In the rows, 128 means zero.
Each path below is one point turned by a fixed rotation once a step. After each direction that follows a path, write how fast that rotation turns it, in degrees per step (0 if it stays still).
Each turn is a multiple of 5 degrees from 10 to 175, or 0.
Each row of a path follows its step; steps can be skipped.
path 1
step 0: [113 127 127 132 132 118 130 124 132 125 136 119 127 135 137 113 135 134
 128 139 131 124 123 127 137 141 131 112 140 133 121 121 113 125 119 128
 120 129 132 112 121 107 133 114 126 129 128 123]
step 1: [119 124 135 114 133 138 118 128 123 122 134 125 129 138 137 135 124 143
 127 122 119 128 129 118 124 140 129 126 128 130 108 133 132 131 145 124
 121 143 136 114 127 131 130 123 147 131 140 127]
step 2: [123 126 123 130 123 118 114 129 123 137 138 111 136 136 118 145 130 119
 125 149 135 120 127 116 130 127 116 127 130 130 115 135 121 129 135 126
 130 125 135 134 146 128 127 123 132 138 133 126]
step 3: [127 133 130 127 130 125 128 132 118 115 134 140 138 144 124 124 135 125
 122 132 147 128 131 118 119 121 117 134 133 120 127 121 143 125 137 133
 133 142 114 118 138 136 133 131 114 130 136 137]
step 4: [141 132 136 132 123 138 136 119 120 128 129 129 132 127 124 137 127 126
 134 135 135 135 118 120 114 112 135 147 120 120 125 111 120 126 130 133
 130 135 125 143 132 112 137 128 126 130 132 114]
step 5: [122 123 130 137 120 139 124 136 141 127 135 142 119 130 110 121 141 127
 120 129 134 136 124 133 123 120 132 131 145 133 132 119 118 110 136 129
 120 127 123 135 115 126 135 129 128 134 116 131]
step 6: [133 123 131 127 139 143 131 129 122 129 121 116 125 133 125 122 142 132
 136 111 115 127 129 135 133 132 137 130 125 145 131 131 126 118 140 134
 138 131 115 134 117 109 128 121 125 143 135 135]
step 7: [123 138 117 131 128 129 118 135 129 125 128 118 135 120 125 124 142 129
 108 121 100 123 123 133 132 125 125 128 127 127 119 124 126 119 113 126
 118 125 137 132 132 123 126 135 132 141 141 133]
step 8: [124 127 119 123 130 134 120 116 123 125 139 115 136 125 133 120 131 100
 133 118 120 121 133 123 132 126 121 141 128 126 125 131 137 124 132 124
 119 127 119 113 130 127 120 134 138 117 122 144]
step 9: [135 135 122 122 125 126 147 126 131 135 124 120 126 141 133 116 124 126
 139 142 123 118 119 129 126 122 112 130 120 135 126 116 124 130 117 128
 108 131 120 114 145 129 126 128 132 133 127 126]
step 10: [134 126 135 133 122 132 133 120 135 128 127 142 125 129 123 119 122 126
 136 132 134 114 129 118 123 143 130 131 140 118 111 123 121 128 134 123
 114 147 142 113 126 122 115 139 121 128 126 129]
[128 129 132 128 132 127 128 134 128 128 131 128 128 127 128 127 131 129
 127 125 128 130 130 128 132 130 130 127 131 133 123 130 127 130 129 126
 127 126 126 131 127 125 123 128 130 127 130 124]	65
[128 128 128 129 129 129 129 128 126 131 128 124 130 132 127 131 126 130
 130 130 126 125 131 129 133 127 129 126 128 127 132 124 127 128 125 133
 127 127 128 133 133 124 130 130 131 127 126 125]	155
[128 128 128 125 128 128 133 130 127 130 132 130 132 130 131 129 127 128
 127 132 134 123 129 126 129 129 129 130 129 129 130 132 130 126 128 124
 127 131 133 128 127 128 127 126 131 129 129 126]	40
[131 125 128 131 127 128 128 130 131 130 129 127 129 130 128 128 130 126
 132 132 129 129 127 129 130 128 123 123 129 132 131 131 131 129 128 127
 131 127 121 126 127 129 129 128 130 132 125 130]	115
[125 130 126 129 129 130 129 122 126 129 134 131 125 127 129 130 125 130
 133 125 128 128 129 127 127 127 129 129 125 133 128 127 129 129 129 127
 133 127 127 128 130 126 124 131 130 131 129 128]	155
[128 131 127 125 128 127 128 128 126 126 129 122 123 125 130 126 126 130
 130 131 128 125 128 131 130 130 128 128 131 122 128 127 128 130 129 122
 125 128 125 127 127 128 127 129 130 131 128 131]	40
path 2
step 0: [131 130 133 134 118 133 129 125 142 124 134 129 133 128 132 137 134 126
 130 121 117 133 126 139 132 124 129 145 121 129 112 127 122 142 136 127
 144 129 134 117 144 129 129 126 115 128 116 114]
step 1: [144 147 135 142 138 123 127 128 120 140 127 131 125 132 118 127 121 123
 119 135 123 116 119 128 125 121 133 143 133 116 133 132 124 131 114 125
 130 125 131 117 136 128 134 129 130 138 116 123]
step 2: [139 132 136 129 140 130 111 133 117 107 127 123 128 130 136 118 134 130
 122 140 140 133 119 133 117 119 125 133 130 143 134 131 130 138 125 134
 139 120 131 128 124 121 125 133 132 138 130 128]
step 3: [133 131 129 131 130 135 126 135 127 131 123 127 121 134 139 138 129 132
 129 135 139 131 114 131 116 128 123 117 141 120 134 119 133 136 137 125
 123 133 128 144 107 135 130 108 131 130 132 117]
step 4: [113 122 140 132 119 121 131 113 120 129 126 125 121 120 145 139 124 141
 134 117 141 132 129 106 119 137 138 121 128 132 133 123 127 119 125 130
 131 125 124 132 123 124 128 129 126 129 124 118]
step 5: [123 109 114 122 121 129 121 134 129 133 119 132 134 125 128 133 135 134
 114 109 131 124 124 118 135 125 142 138 120 130 125 133 118 121 126 121
 138 138 125 127 119 137 133 116 118 128 124 132]
step 6: [128 129 115 124 123 127 131 126 125 134 135 134 142 120 121 129 147 135
 115 112 124 124 130 130 136 136 134 135 139 114 142 125 133 132 124 137
 119 123 130 128 132 130 128 149 122 135 126 129]
step 7: [128 136 131 124 135 132 135 140 139 119 142 123 133 119 111 126 122 140
 121 123 119 137 131 137 127 127 126 125 124 124 130 121 125 134 129 145
 140 134 135 115 123 114 119 125 119 135 123 136]
step 8: [143 123 136 133 143 135 127 127 124 133 133 106 129 131 111 137 119 128
 137 133 127 117 124 136 130 131 137 126 134 135 122 114 127 139 133 139
 115 126 126 120 129 127 133 123 122 123 128 121]
step 9: [134 132 147 134 117 121 130 124 124 122 134 110 120 138 141 134 137 134
 137 144 132 133 129 131 124 127 128 151 130 131 116 127 130 133 133 128
 132 136 116 128 135 130 123 127 120 134 123 135]
step 10: [136 127 130 129 120 132 126 135 117 127 121 140 121 129 137 132 123 136
 129 137 128 125 109 133 122 131 124 132 132 126 128 138 131 124 114 109
 119 131 121 113 120 130 136 123 128 130 108 132]
[128 129 124 126 127 131 128 130 128 122 125 128 133 128 129 130 131 130
 124 132 125 128 128 127 125 127 124 127 130 126 129 132 133 129 127 128
 124 128 127 126 127 125 128 129 130 131 130 131]	90
[128 127 124 127 127 130 127 131 126 130 127 133 126 125 133 135 125 131
 129 127 130 132 130 127 131 127 129 128 128 130 129 126 127 123 131 124
 127 129 125 129 128 128 127 132 130 127 128 129]	55
[131 129 126 129 128 128 130 128 128 124 127 126 126 135 128 130 127 128
 130 129 126 129 127 133 133 127 133 129 129 125 129 128 126 128 129 130
 129 127 127 125 133 123 128 128 131 126 125 129]	45
path 3
step 0: [131 144 135 117 131 133 128 122 127 117 120 138 139 135 116 132 120 115
 128 125 136 137 137 131 119 123 125 128 139 138 141 131 122 128 135 125
 138 134 118 125 128 123 133 120 122 126 135 140]
step 1: [147 131 114 121 125 132 118 124 131 134 138 129 139 123 120 116 124 125
 128 130 130 125 138 138 136 117 133 121 135 131 119 128 134 121 130 117
 127 129 125 143 136 130 121 125 122 138 139 129]
step 2: [123 131 126 126 120 117 132 142 123 124 138 139 130 124 121 125 114 126
 133 128 137 144 128 143 124 136 137 124 115 134 138 126 121 124 133 114
 126 137 130 138 137 128 136 128 137 133 131 133]
step 3: [139 127 126 121 118 121 137 113 115 113 125 133 125 121 122 132 115 121
 128 128 123 126 122 132 135 131 130 130 119 131 115 124 123 123 120 126
 125 129 116 133 123 135 137 118 115 141 136 121]
step 4: [129 131 133 121 135 122 135 122 128 134 130 128 132 125 114 132 120 126
 147 125 120 124 132 135 122 140 124 122 128 126 120 134 136 110 130 112
 133 128 129 119 127 124 133 146 136 137 135 123]
step 5: [142 146 127 124 135 128 134 137 131 125 126 134 134 123 114 131 119 130
 120 125 133 134 127 131 126 128 131 150 136 117 131 126 123 127 124 128
 126 126 118 115 122 121 135 127 126 144 132 137]
step 6: [133 131 129 126 116 137 134 130 134 141 134 120 144 123 116 128 131 123
 132 135 134 117 125 131 151 127 127 117 128 128 124 133 120 121 132 124
 128 124 112 123 141 125 135 127 130 137 125 134]
step 7: [124 149 137 122 117 129 133 126 129 135 123 138 133 125 118 129 117 124
 123 113 145 126 128 135 128 124 122 124 113 134 130 125 126 126 127 130
 132 140 133 131 121 119 128 125 143 126 136 137]
step 8: [142 136 121 131 122 140 136 120 129 127 136 129 121 125 124 132 114 120
 122 120 126 125 139 122 134 126 133 116 128 131 118 128 127 131 142 125
 122 141 134 122 132 132 131 118 118 144 132 121]
step 9: [125 126 128 120 117 108 136 134 139 137 125 134 131 141 104 127 120 132
 134 123 126 135 140 131 131 132 121 127 126 135 130 134 133 124 132 116
 116 128 139 125 131 136 131 126 128 132 131 127]
step 10: [134 128 123 119 121 119 135 119 127 116 140 134 137 127 126 132 118 128
 123 137 138 136 131 134 129 135 112 140 136 130 115 117 132 138 134 136
 125 126 124 121 127 125 141 120 130 138 139 126]
[124 129 128 129 128 122 129 127 128 126 128 127 123 126 128 132 126 127
 129 127 124 127 129 129 130 132 130 127 126 128 126 126 126 128 127 127
 126 130 133 127 127 133 126 124 128 128 129 122]	65
[132 131 127 130 129 128 127 127 128 132 127 128 124 131 126 127 130 129
 131 128 129 128 131 129 124 130 127 127 132 126 132 130 129 127 130 127
 128 123 130 124 128 130 127 126 123 129 134 128]	85
[130 126 125 129 127 133 128 126 128 125 129 126 129 130 127 133 128 131
 126 131 126 123 128 128 132 127 130 125 130 127 129 127 131 125 124 127
 124 130 126 129 129 125 130 125 122 126 129 125]	145
[132 129 125 130 135 127 128 133 132 128 130 127 128 126 125 127 127 131
 126 126 125 129 130 127 127 124 131 129 129 128 128 130 129 128 129 125
 126 131 130 129 128 128 125 131 127 131 123 127]	100
